Some points, one per row:
array([2., -23., -25., -3., 9., 9., 19., -5.])
array([14., 3., 15., -3., -21., 20., -13., -7.])
array([-31., 15., -12., -31., 4., -26., 5., -17.])
array([-15., 23., 17., -28., 29., 54., -31., -31.])
array([-28., 17., -26., -31., 56., -13., -15., -24.])
array([-32., 36., -15., -18., -16., -18., -31., -31.])
array([16., -13., 13., -18., 29., 17., 33., 25.])
array([-29., -21., -29., 17., 43., -9., -7., -5.])
array([-2., 27., -5., -29., -17., 41., -31., -5.])
array([-9., 20., 6., -27., 28., 15., -1., -15.])
array([-26., -28., -17., 37., -14., 1., 23., 32.])
array([9., -8., 12., -10., 26., 19., -31., -22.])
array([-20., -28., -31., 60., 26., -25., 28., -30.])
array([-28., 26., -9., -24., 16., -8., -16., -31.])
array([-32., 15., 23., -20., 24., 10., -7., 2.])
array([-27., -28., -31., 39., 14., -4., 1., -24.])
array([-10., -11., -30., -24., 1., -31., -8., -23.])
array([37., 57., 44., -31., -12., 78., -4., -31.])
array([-29., 6., -31., -21., 59., -6., -10., -31.])
array([3., 16., 45., 4., -27., 23., 14., 7.])
array([-13., -30., -26., 72., 8., -20., -11., -7.])
array([4., -30., 16., -12., -32., -31., 41., 21.])
array([-27., -31., -31., 42., 17., -7., 5., -23.])
array([29., -20., 4., -1., -8., 16., 45., 10.])
array([-30., 7., -7., 3., -3., -22., -31., -31.])
array([-9., -14., -5., -3., 13., -12., -31., -31.])
array([32., -20., 2., 32., -23., -28., 23., 32.])
array([20., -24., -12., 46., 7., 20., 2., 25.])
array([50., -8., 4., -4., -20., -13., 6., 7.])
array([44., -11., 25., -9., -21., -1., -5., -21.])
array([41., 35., 27., -28., -26., 8., 19., -10.])
array([-7., 22., 30., 2., -13., -26., -19., 39.])
array([-21., 38., -31., -12., 13., 28., -7., 29.])
array([34., 46., 49., -24., -11., 71., -8., -26.])
array([-28., -21., 33., 24., -31., -22., 15., 3.])
array([-1., 33., -5., -8., -7., -25., 33., 30.])
array([-20., 9., -2., -16., -15., -21., -31., -31.])
array([0., -22., 9., -15., 42., -14., 24., -7.])
array([-32., -31., -24., 81., -9., -23., -3., -6.])
array([-28., 14., -14., -29., 3., -21., 0., -19.])
array([12., -22., 16., -31., 4., 6., -24., -31.])
array([10., 7., 4., -29., 19., 10., 28., 29.])
array([-19., 12., -27., -6., -22., -21., -5., -3.])
array([-16., 17., 0., 15., -29., -17., 33., 34.])
array([20., -23., -4., 12., -32., -1., 6., -5.])
array([-17., 16., -2., 18., -32., -19., 35., 32.])
array([6., -10., 17., 1., -6., -9., 32., 32.])
array([17., -6., 24., -29., 7., 36., -11., -28.])
array([-25., 8., -28., -19., 50., -2., -11., -26.])
array([9., 11., -31., -4., -9., 24., -31., -15.])
array([-14., 11., -24., 1., 11., -20., 19., 21.])
array([32., 17., 0., 2., -32., 27., 9., 18.])
array([-31., -9., -10., -12., 32., 13., -4., -14.])
array([-23., -31., -22., 40., 0., -27., 0., -1.])
array([-32., 9., -2., 0., -26., -31., -2., 16.])
array([-26., -24., 5., 23., -5., -6., -14., -26.])
array([-25., -22., -17., 14., 24., -6., 0., 10.])
array([-14., -16., -1., 86., -27., 6., -27., 45.])
array([33., 18., 43., -25., -4., 0., 2., 33.])
array([-32., 0., -31., 8., 17., -9., 0., -3.])
array([-28., -17., -17., 3., 16., 5., 46., 24.])
array([39., 3., 22., -16., 10., 26., -11., -14.])
array([17., 26., 12., -4., -15., 21., -30., 4.])
array([15., 0., -13., -25., 23., 24., 27., -19.])
array([-8., -31., -31., 36., 8., 13., 10., -23.])
Here are 16 more points, each followed by its number:
array([-32., -31., -31., 43., 38., 13., 25., -31.]) 0
array([-7., 2., -12., 6., -10., -12., 3., -23.]) 1
array([-32., -31., -31., 31., 57., -14., -24., -4.]) 2
array([-2., 31., 21., -17., 36., 36., -30., 11.]) 3
array([8., 30., -5., -27., 2., 16., -23., 26.]) 4
array([-15., -5., 1., -24., 48., -3., 52., -9.]) 5
array([-23., 28., -30., -28., 36., 30., -3., -14.]) 6
array([16., 4., -30., -2., -16., 37., -22., -29.]) 7
array([38., 35., 24., -27., -22., 9., 16., -13.]) 8
array([55., -30., 11., 0., -26., -28., 22., 10.]) 9
array([-24., -22., -1., 21., -1., -2., -16., -27.]) 10
array([13., -3., -9., -11., -5., 13., -28., -28.]) 11
array([-32., 39., 6., -6., 44., 28., -30., -9.]) 12
array([10., 51., 7., -21., -32., 12., 39., 32.]) 13
array([-32., 15., 20., -10., -9., -7., -31., -24.]) 14
array([-8., -27., 17., 1., 51., -31., -25., -18.]) 15
Which of these numbered points is nearest to each point below, ignoring the 3 directions in which the first points spread most? Its number follows each.
array([18., -31., -16., 60., 12., -24., 16., 35.]) > 2
array([14., -3., -16., -5., -8., 11., -24., -24.]) > 11
array([-12., 33., 18., -26., 16., 24., -16., 39.]) > 3
array([10., 6., -12., -30., -15., 50., -28., -29.]) > 7
array([25., -30., -7., -10., -3., -27., 24., -10.]) > 9
array([8., 68., -1., -31., -17., 74., -31., -19.]) > 13
array([3., 60., 11., -24., -32., 45., -23., -1.]) > 13
array([46., -20., 5., 55., -32., 29., 64., 21.]) > 0
array([31., -24., 9., 32., -26., 14., -24., -6.]) > 11
array([-25., 38., 19., -27., 24., 4., 12., 16.]) > 12
array([-2., 45., 10., -29., 2., 30., -6., -17.]) > 13
array([-29., -31., 4., -4., 80., 1., 21., -5.]) > 5
array([-32., 47., -1., -12., -7., -28., 29., 62.]) > 12
array([14., -31., -31., 58., 4., -31., 21., -19.]) > 8
array([-1., -31., 35., 8., 23., 13., 13., -19.]) > 5
array([-7., 43., 8., -24., 2., 33., -14., -17.]) > 13
array([17., -26., -8., -31., 25., -26., -31., -31.]) > 9
array([-7., 31., 41., -31., 5., 11., -12., 28.]) > 3
array([-4., 25., 10., 7., 16., 37., -31., -20.]) > 12
array([-13., -22., -9., -23., 61., 8., 26., -1.]) > 5
array([6., -31., 3., 30., 54., 26., -25., -18.]) > 2
array([14., -2., -30., -29., -32., 27., -31., -30.]) > 7
array([-30., -30., -2., 26., -1., -10., -18., -30.]) > 10
array([42., -7., 6., -31., -4., -16., 9., -21.]) > 9
array([-32., 10., -31., -14., -9., -31., -6., -31.]) > 1
array([5., -13., -25., 28., -21., 0., -31., 44.]) > 4
array([-2., -8., -22., 51., -32., -26., 12., 76.]) > 4
array([-4., -6., -22., 52., -32., -25., 18., 90.]) > 4
array([0., 24., 6., -22., -28., -11., -6., -23.]) > 1
array([-30., 5., -31., -24., 10., -21., -27., -12.]) > 11
array([11., -20., -31., -9., 8., 7., -31., -23.]) > 11
array([-9., -31., 15., 2., 58., -31., -31., -31.]) > 15
array([52., -13., 31., -14., -19., -1., -6., -20.]) > 9
array([-27., 19., -27., -25., 37., 16., 9., -9.]) > 6
array([-32., -20., -31., 1., 22., 4., 29., -21.]) > 0
array([-3., -29., -11., 6., 27., 4., -11., 25.]) > 2
array([34., -23., 22., 19., -23., 35., 44., 25.]) > 0
array([-32., 35., 16., -31., -5., -15., -31., -3.]) > 14
array([-27., 18., -28., 17., 12., -25., -23., 9.]) > 4
array([-13., 34., 16., -27., 11., 18., -7., 38.]) > 3
array([-31., 0., 7., 15., -32., -16., -21., -12.]) > 14
array([3., -31., 2., 35., 60., 34., -31., -20.]) > 2
array([-32., -2., -17., 43., -23., -31., 39., 38.]) > 13
array([-32., 4., -31., -26., 15., -21., -30., -12.]) > 11
array([-5., -31., -31., -17., 43., -27., -16., -31.]) > 9
array([20., -31., -17., 64., 5., -26., 17., 36.]) > 2
array([32., 16., 36., -22., -6., 1., 0., 33.]) > 2
array([-18., 23., 23., -23., 25., 27., -27., -7.]) > 3
array([-23., 28., 22., -24., 27., 33., -31., -6.]) > 12
array([5., 43., 44., -31., 31., 42., 18., -31.]) > 0
array([23., -31., -16., 7., 26., -17., 11., -31.]) > 9
array([-32., -31., -10., 24., -7., -31., 9., 8.]) > 10
array([-27., 21., -20., -23., 41., 18., 1., -9.]) > 6
array([-32., 26., -13., -29., -27., -19., 5., -5.]) > 1
array([17., -28., 8., -8., 11., -22., 17., -14.]) > 9
array([5., -31., -5., 20., 52., 49., -31., -31.]) > 2
array([-20., 9., 18., -24., 51., 27., -31., 4.]) > 3
array([17., 32., 12., -13., -15., 26., -29., 4.]) > 4
array([14., 4., -2., -14., -17., -21., -7., -1.]) > 11
array([-7., 1., -19., 11., -19., -15., 8., -29.]) > 1
array([-3., -25., 4., 41., 33., -9., 11., 24.]) > 2
array([-3., -31., 25., 9., -15., -19., 1., 6.]) > 10
array([36., 23., 40., -25., -3., -2., 2., 38.]) > 2
array([-28., -7., -2., -2., -2., 6., -12., -12.]) > 10
array([-32., 4., 49., 22., -32., -31., 8., 11.]) > 14
array([45., -1., 27., 37., -32., -31., 39., 84.]) > 2
array([-14., 0., 38., -23., 55., 16., 7., -26.]) > 5
array([7., 12., -5., 37., -27., 16., -15., 4.]) > 13
array([42., 30., 31., -20., -24., 8., 17., -8.]) > 8
array([-24., 2., 9., 10., -28., -15., -22., -15.]) > 14
array([-28., -20., -4., 20., 21., 5., 18., -7.]) > 0
array([-8., -18., 0., 79., -25., 6., -19., 44.]) > 12
array([47., -23., -27., 19., -29., 8., 18., 33.]) > 7
array([-18., 20., 29., -29., 15., 7., 11., -13.]) > 10
array([24., -31., 0., 49., -29., 14., 37., 51.]) > 6
array([25., 43., 29., -11., -30., -9., 0., 59.]) > 4
array([-32., 2., -31., 25., -32., -9., 28., 20.]) > 13
array([-22., 24., -13., -21., -18., -31., -17., -31.]) > 1
array([32., -31., 61., 40., -26., -25., 30., 39.]) > 15
array([17., -31., -25., -13., -18., 43., -22., -31.]) > 7
array([-14., -7., -29., -28., 5., -26., -10., -23.]) > 11
array([-2., 19., -4., -29., 8., 20., -31., -2.]) > 4
array([-5., 56., 13., -31., 3., 58., -31., -5.]) > 12
array([3., 3., 55., -31., 5., -31., 25., 34.]) > 15
array([-32., 12., 42., -10., 0., -31., -23., -22.]) > 14
array([-5., -12., -12., -24., -4., -10., -22., -29.]) > 11
array([7., 26., 11., -26., -18., 61., -17., -31.]) > 13
array([-32., 22., 9., -12., 2., -19., -31., -31.]) > 14
array([-22., 25., 18., -25., 30., 32., -31., -8.]) > 3
array([-31., 27., -13., -29., 37., 69., -31., -25.]) > 6
array([-32., 10., -31., -31., 67., -15., -19., -31.]) > 2
array([-24., 12., 22., -31., 63., 29., -31., 3.]) > 3
array([16., 28., 3., -30., -5., 23., -25., 5.]) > 4
array([5., -4., 41., -7., 29., -27., 27., 33.]) > 15
array([-16., 8., 16., -4., -19., -30., 36., 30.]) > 10
array([-32., 25., 33., -5., -16., -31., 11., 30.]) > 14
array([19., -27., -4., 43., -20., 14., 34., 46.]) > 6
array([30., 11., -3., 9., -32., 20., 15., 15.]) > 7
array([3., 62., 60., -31., -32., -20., 21., 21.]) > 14
array([35., -5., 22., 32., -27., -31., 35., 73.]) > 2
array([-5., -9., -25., 10., -18., -6., 32., 10.]) > 7
array([-26., 19., -11., 4., 15., -28., 12., 34.]) > 3
array([-23., 45., -8., -25., 26., 30., -27., 24.]) > 3
array([-32., 45., -14., -8., 12., 19., -15., -6.]) > 13
array([-3., 42., 13., -30., -18., -26., 4., -5.]) > 1
array([45., 35., 27., -31., -12., -6., 33., 13.]) > 8
array([-12., -28., -1., 5., 18., -10., 46., -18.]) > 5
array([-11., 21., 4., 11., -29., -7., 30., 24.]) > 13
array([33., -27., 2., 6., -18., -31., 13., 14.]) > 9
array([-32., -7., -7., -8., 0., 9., -15., -22.]) > 10
array([4., 7., -5., 38., -19., 15., -14., 5.]) > 13
array([3., -20., 13., -15., 43., -11., 22., -7.]) > 5
array([-32., 1., 9., 34., -28., -25., -4., -19.]) > 14
array([42., 6., 48., -21., 6., -16., 36., 24.]) > 15
array([-21., -31., 35., -31., 20., -31., 28., 6.]) > 15
array([8., 21., -28., -23., 7., 39., -24., -12.]) > 7
array([-2., -31., -26., 32., 30., 17., 15., -16.]) > 0
array([1., 21., 0., -29., 6., 23., -29., -4.]) > 4
array([-5., -27., -21., 16., -15., -9., 1., -31.]) > 1
array([-32., -19., -31., 30., 10., -31., -22., -30.]) > 1
array([34., 8., 43., -23., 6., -13., 28., 22.]) > 15
array([-7., -27., -31., 19., 25., 7., 43., 19.]) > 0
array([-32., -17., -21., 0., 19., -1., 21., -22.]) > 0
array([26., -6., -30., 28., -32., -30., 38., 46.]) > 7
array([27., -16., 42., 35., -32., -31., 36., 58.]) > 15
array([-32., -20., -31., 24., 43., -6., -14., -4.]) > 2
array([-8., -24., -23., 4., 16., 40., 12., 13.]) > 6
array([50., -15., -31., 9., -11., 36., 13., 15.]) > 7
array([-29., 27., -20., -19., 24., 13., -25., -2.]) > 4
array([12., -3., -4., -8., -12., -19., -8., -3.]) > 11
array([-23., 44., -2., -31., 4., 21., -31., 23.]) > 4
array([-32., -31., -31., -1., 75., -25., 11., -21.]) > 5
array([-26., 30., -24., -27., 26., 12., 9., 0.]) > 6
array([43., 4., 24., -30., -32., -31., 31., 11.]) > 9
